rotation steps, each row followed by its count of steps:
The counts run from 0 to 152.
-.09; .05; .06; -.29; .00; .07; .01; .34; .03; .06; .15; -.04; -.06; .18; -.24; -.05; -.02; .18; .08; .01; .00; .41; .22; -.31; -.15; .08; .09; .28; -.04; .04; -.22; .44; .00; .06; -.49; -.06; -.09; -.06; .15; -.06; .13; .06; -.08; -.08 : 47
-.05; .03; -.06; -.34; -.13; .05; -.13; -.04; .08; .19; .33; .04; .06; .03; -.04; -.14; .02; .10; -.03; -.16; -.18; .23; .01; -.43; .07; .29; .17; .23; .08; -.06; -.10; .33; .29; .27; -.28; -.13; .12; .04; .19; -.30; -.07; .03; -.22; -.10 : 111
-.15; -.04; .11; -.33; -.18; -.21; .05; -.07; -.07; -.11; .20; .03; -.03; -.02; -.21; -.06; -.02; .26; .32; -.04; -.11; .30; -.31; -.53; -.15; .18; .05; .05; -.12; .04; .01; -.06; .22; .14; -.07; -.18; .31; -.04; .17; -.15; -.04; .12; -.30; .04 : 71
-.13; -.36; .09; -.14; -.09; -.15; .01; -.05; .07; -.02; .29; .14; -.05; .14; -.19; -.13; .01; .03; .34; -.11; -.01; .36; -.14; -.45; -.04; -.09; .08; .30; -.25; -.01; .07; .09; .23; .24; -.18; -.07; .11; -.05; .23; -.22; .16; .08; -.09; -.07 : 74
-.09; -.02; -.03; -.39; .12; .08; .00; .04; -.18; -.08; .31; -.03; -.15; .18; -.24; -.19; .10; .32; .07; .13; -.15; .32; -.04; -.30; -.07; -.02; .22; .13; -.17; -.04; -.05; .25; .28; .25; -.18; -.03; .08; -.23; -.04; -.07; -.02; .17; -.39; -.01 : 81
-.18; -.04; .05; -.39; .16; .07; .08; .03; -.18; -.14; .34; .05; -.18; .25; -.10; -.04; -.02; .23; -.08; .05; -.14; .29; -.10; -.41; -.02; .00; .25; .12; -.13; .01; .06; .10; .37; .25; -.16; .01; .10; -.13; .09; -.17; .02; .06; -.38; -.14 : 80
-.06; -.22; .23; -.30; .01; -.08; .07; .00; .06; -.15; .31; -.11; -.26; .19; -.16; -.17; .09; .13; .05; .09; -.02; .49; .00; -.46; -.21; -.17; .24; .31; -.08; -.11; .02; .22; .18; .15; -.13; .01; -.05; -.06; .02; -.18; .18; .01; -.15; -.03 : 78
-.15; -.10; .09; -.41; .03; .06; .09; .03; .04; -.02; .11; .02; -.12; .15; .30; -.04; .11; .05; -.09; -.12; -.07; .48; .12; -.21; -.15; .13; .04; .29; -.27; .09; -.24; .23; .31; .08; -.05; -.13; -.04; -.03; .15; -.21; .01; -.01; -.39; .13 : 96
-.23; -.22; .06; -.48; .17; .19; -.04; .02; .06; -.20; .00; -.09; -.24; -.06; -.17; -.10; -.13; .34; .23; .01; -.10; .30; -.15; -.33; .02; .02; .10; .09; -.23; .05; -.12; .08; .18; .27; -.25; -.12; .00; -.13; .19; .02; .03; -.05; -.27; -.06 : 6
-.14; -.13; .06; -.35; -.34; .04; .05; .09; -.07; -.06; .14; -.14; -.09; .22; -.22; -.17; -.01; .15; .32; .00; -.07; .26; -.08; -.24; -.21; .24; -.12; .20; -.23; .10; .09; .32; .00; -.03; -.27; -.18; .10; -.13; .12; .03; .08; -.11; -.20; .22 : 138
-.08; -.23; .24; -.30; .13; -.07; .17; -.09; .02; -.10; .17; -.12; -.21; .09; -.01; -.05; -.08; .20; .13; .00; -.11; .50; .02; -.49; -.15; .02; .21; .27; -.08; .00; -.16; .08; .15; .26; -.04; -.14; -.17; -.03; .21; -.12; .03; .05; -.18; -.08 : 1
-.02; -.16; .08; -.42; -.11; .16; -.02; -.04; -.08; -.04; .17; -.02; -.21; .04; -.11; -.17; .05; .33; .25; .04; -.05; .41; .07; -.35; -.09; -.01; .10; .08; -.25; .09; -.03; .17; .28; .33; .00; -.02; -.06; -.23; .00; -.02; .07; .06; -.35; .11 : 4
-.13; .13; -.09; -.32; -.12; -.12; .04; .33; -.05; -.10; .34; -.04; -.10; .07; -.22; -.01; -.08; .08; -.04; .11; .02; .44; -.06; -.39; -.08; .10; -.05; .19; -.05; .05; -.20; .28; -.02; .07; -.46; .02; -.05; .04; .22; -.15; .00; -.05; -.03; -.10 : 124
.03; -.06; -.13; -.44; -.18; .11; -.09; .13; .20; -.02; .11; -.06; .00; -.19; -.16; -.28; .00; .05; .23; -.21; -.08; .34; -.04; -.19; -.09; .10; -.10; .36; -.09; .14; -.22; .20; .07; .08; -.28; -.26; .11; .11; .22; -.05; .09; .05; -.33; .10 : 103
-.33; -.26; .10; -.34; -.09; .00; .17; .08; .01; -.06; .11; -.10; -.04; .24; -.12; -.03; -.17; .00; .21; -.11; -.06; .29; -.10; -.35; -.13; .19; -.02; .32; -.12; .14; .07; .12; .04; -.10; -.40; -.24; .16; -.02; .31; -.06; .06; .01; -.14; -.08 : 140
-.03; -.16; -.07; -.32; -.15; .12; -.09; .13; .07; -.07; .14; .11; -.17; .18; -.28; -.05; -.09; .18; .10; -.02; .05; .23; .08; -.33; -.08; .12; .08; .23; -.12; .04; .15; .50; .15; .10; -.45; .10; -.02; -.04; .19; -.18; .22; -.10; -.09; .03 : 43
-.06; -.23; .01; -.35; .12; .05; .05; .13; .05; .07; .27; .00; -.08; .14; .14; -.22; .23; .14; -.07; -.09; -.13; .41; -.13; -.06; -.07; .09; -.06; .40; -.12; .05; -.24; .26; .09; .20; -.39; -.11; -.08; .10; .26; -.13; -.02; -.11; -.24; -.07 : 94
-.18; -.05; .09; -.36; -.09; .10; .04; .23; -.18; .07; .26; .13; .09; .05; .13; .12; -.12; .18; .19; .17; -.08; .40; -.06; -.26; -.16; .44; -.02; .05; -.30; .02; -.23; .09; .09; .14; -.30; -.17; -.01; -.07; .22; -.07; -.04; .01; -.22; .02 : 132
-.12; -.08; -.24; -.53; -.14; .08; -.13; .06; .04; -.13; .28; .09; -.01; -.11; .08; -.06; .03; .04; .03; -.03; -.13; .19; -.18; -.18; -.02; .30; -.12; .16; -.25; .06; .00; .15; .32; .08; -.22; -.13; .24; .04; .15; -.21; .00; -.09; -.36; .15 : 24
-.10; -.09; .00; -.29; .23; .01; -.05; .08; -.06; -.14; .19; -.10; -.14; .12; -.29; -.20; .13; .26; .25; .04; -.15; .39; .07; -.31; -.01; -.10; .15; .20; -.27; .01; -.16; .32; .25; .15; -.21; -.05; .03; -.21; -.04; -.09; .08; .18; -.31; .10 : 82
-.02; -.21; .06; -.37; .00; .08; .07; .08; .02; .06; .24; .05; -.09; .23; .29; -.21; .23; .04; -.07; -.15; .00; .46; .10; -.09; -.10; .09; -.09; .40; -.23; .10; -.19; .28; .21; .16; -.20; -.04; -.07; -.04; .21; -.20; .04; -.02; -.29; .03 : 95
-.30; -.07; -.07; -.43; -.07; -.01; .04; .10; .20; -.17; -.01; -.09; -.22; .14; -.05; -.03; -.04; .08; -.02; .02; -.06; .50; -.12; -.44; -.08; -.19; -.02; .10; -.21; .21; -.28; .05; .17; .15; -.23; -.10; .05; -.15; .30; .04; .03; -.02; -.25; -.01 : 10
-.08; -.13; .01; -.24; -.14; -.16; -.02; -.04; -.01; -.04; .32; -.10; -.03; -.02; -.34; -.19; .01; .27; .36; -.02; -.13; .31; -.38; -.44; -.11; .11; .05; .16; -.07; -.03; .01; .06; .10; .22; -.17; -.17; .23; .05; .14; -.07; -.01; .06; -.22; .01 : 72
-.19; -.04; .14; -.33; -.08; .11; .10; .17; -.22; .09; .42; -.07; -.01; .24; -.10; -.29; .04; -.01; .30; -.11; -.01; .18; .00; -.21; -.10; .23; .05; .37; -.18; .11; -.04; .15; .11; -.01; -.33; -.19; .23; -.02; .07; -.15; .02; .15; -.19; -.04 : 64
-.12; .19; .12; -.36; -.18; -.03; .00; .34; -.07; .02; .15; -.07; -.06; .04; -.16; -.01; .10; .44; .16; .04; .07; .38; .09; -.30; -.16; .29; -.03; .06; -.06; .15; -.25; .34; .03; .15; -.35; .00; .07; -.01; -.01; -.05; .03; .01; -.20; .08 : 51
-.20; -.18; .05; -.31; .32; .00; .01; .11; -.02; -.21; .06; -.07; -.14; .00; -.21; -.06; -.01; .19; .24; -.01; -.07; .43; .05; -.40; -.01; -.11; .13; .26; -.25; .14; -.18; .17; .28; .12; -.24; -.03; .02; -.13; .09; -.06; .09; .14; -.21; -.03 : 83
-.05; -.07; .27; -.32; -.13; -.03; .08; .20; -.09; -.12; .41; -.07; -.07; -.06; -.21; -.20; .02; .17; .27; -.01; .01; .33; -.10; -.39; -.23; .10; .01; .32; .01; .11; -.04; -.11; -.03; .15; -.23; -.16; .18; .16; -.01; -.13; .05; .19; -.26; -.07 : 68
-.27; .05; .24; -.33; -.07; -.06; .16; .04; -.08; -.05; .22; -.09; .02; .12; -.07; -.04; -.04; -.01; .33; -.02; -.07; .34; .08; -.46; -.23; .17; .09; .25; -.19; .08; -.21; -.01; .20; -.06; -.12; -.36; .23; -.07; .08; -.12; -.02; .23; -.24; .04 : 66
-.01; .01; -.09; -.39; -.15; .06; -.04; .04; .12; -.19; .08; .14; -.14; -.05; -.24; .13; -.22; .29; -.04; .11; -.15; .35; -.07; -.45; -.25; .24; .10; .01; -.01; -.12; .01; .34; .13; .17; -.31; -.09; .01; .05; .25; -.12; .13; -.13; -.22; .06 : 41
-.33; -.09; .00; -.41; -.04; -.15; .02; .07; .00; -.02; .02; -.11; -.16; .17; .14; -.02; .14; .13; -.11; -.17; -.08; .37; .02; -.44; .07; .06; .00; .15; -.17; .26; -.20; .24; .32; .09; -.11; .04; .16; -.15; .15; -.17; -.09; -.10; -.26; .03 : 14
-.12; -.21; -.10; -.34; -.02; -.08; .01; .19; -.03; -.24; .16; .10; -.20; .01; -.05; -.09; .09; .39; -.09; -.05; .02; .37; -.31; -.23; -.01; .02; -.11; .21; -.14; .25; -.14; .11; .14; .24; -.32; .09; .08; .02; .24; -.10; -.02; -.09; -.30; -.04 : 89
-.20; -.24; .03; -.22; -.06; -.17; .05; -.11; .00; -.01; .30; .18; -.03; .24; -.07; -.01; -.05; .01; .15; -.05; -.14; .42; -.20; -.51; -.11; -.06; .14; .15; -.21; -.07; .04; .03; .30; .23; -.19; -.13; .13; -.05; .30; -.16; .07; .12; -.14; -.10 : 75
-.25; .09; .19; -.34; -.02; .01; .11; .27; -.11; -.02; .11; .10; -.11; .15; -.01; .19; -.15; .22; -.05; -.05; .08; .38; .24; -.42; -.11; .23; .10; .12; -.06; .25; -.20; .19; .11; .08; -.34; .05; .05; -.03; .19; -.14; .05; .09; -.20; -.12 : 49
-.16; .13; -.17; -.27; -.15; -.10; -.05; .15; .04; -.12; .09; .09; .01; .09; -.17; .14; -.20; -.04; .16; .02; -.01; .41; .11; -.51; -.05; .11; -.01; .07; -.26; .09; -.20; .34; .18; .02; -.33; .03; .02; -.16; .29; -.17; .03; .04; -.03; .04 : 122
-.11; -.25; .16; -.24; -.16; .08; -.14; .11; .15; .04; .36; .22; -.01; .02; -.11; -.19; .11; .15; .24; -.03; -.04; .42; -.11; -.28; -.16; -.10; .08; .20; -.18; .00; .05; .04; .19; .27; -.34; -.05; .20; .01; .10; -.12; .25; .18; -.15; -.05 : 151
-.08; -.22; .24; -.43; .09; .10; .15; .04; -.10; -.10; .25; .00; -.30; .05; -.02; -.06; -.08; .31; .02; .01; -.06; .38; -.08; -.42; -.11; .08; .20; .20; -.08; .04; -.05; -.07; .17; .36; -.11; -.07; -.14; .01; .17; -.09; .01; .03; -.27; -.22 : 2
-.32; -.09; .25; -.35; -.17; .01; .11; .16; .03; -.15; .15; .09; -.16; .13; .08; .02; -.06; .07; .11; .00; .11; .41; -.19; -.16; -.23; .26; -.08; .20; -.13; .00; -.13; .04; .03; .05; -.43; -.14; .17; .18; .32; -.18; .09; -.15; .00; -.05 : 58
-.12; -.01; .03; -.52; -.07; .08; -.10; .16; .06; -.01; .32; -.03; .01; -.19; .22; -.10; .18; .19; -.03; .08; -.12; .48; -.11; -.21; -.08; .14; -.07; .15; -.16; .01; -.35; .07; .21; .17; -.19; -.19; .10; .10; .04; -.12; .00; -.04; -.33; .12 : 20
-.01; .05; .04; -.41; -.05; .18; -.09; .17; .03; -.04; .39; .13; -.10; -.15; -.04; .03; -.15; .09; -.01; .02; .00; .28; .12; -.43; -.05; .17; .19; .19; .03; -.05; -.09; .15; .29; .32; -.30; -.11; .01; .19; .11; -.24; .11; .04; -.17; -.15 : 115
-.08; -.02; -.18; -.48; -.12; .12; -.06; .01; .13; -.05; .07; -.04; .05; -.16; -.09; -.18; -.06; .12; .16; -.14; -.14; .24; -.07; -.15; -.11; .23; -.03; .22; -.10; .07; -.24; .09; .20; .14; -.26; -.40; .20; .03; .21; .00; -.07; .04; -.46; .10 : 102
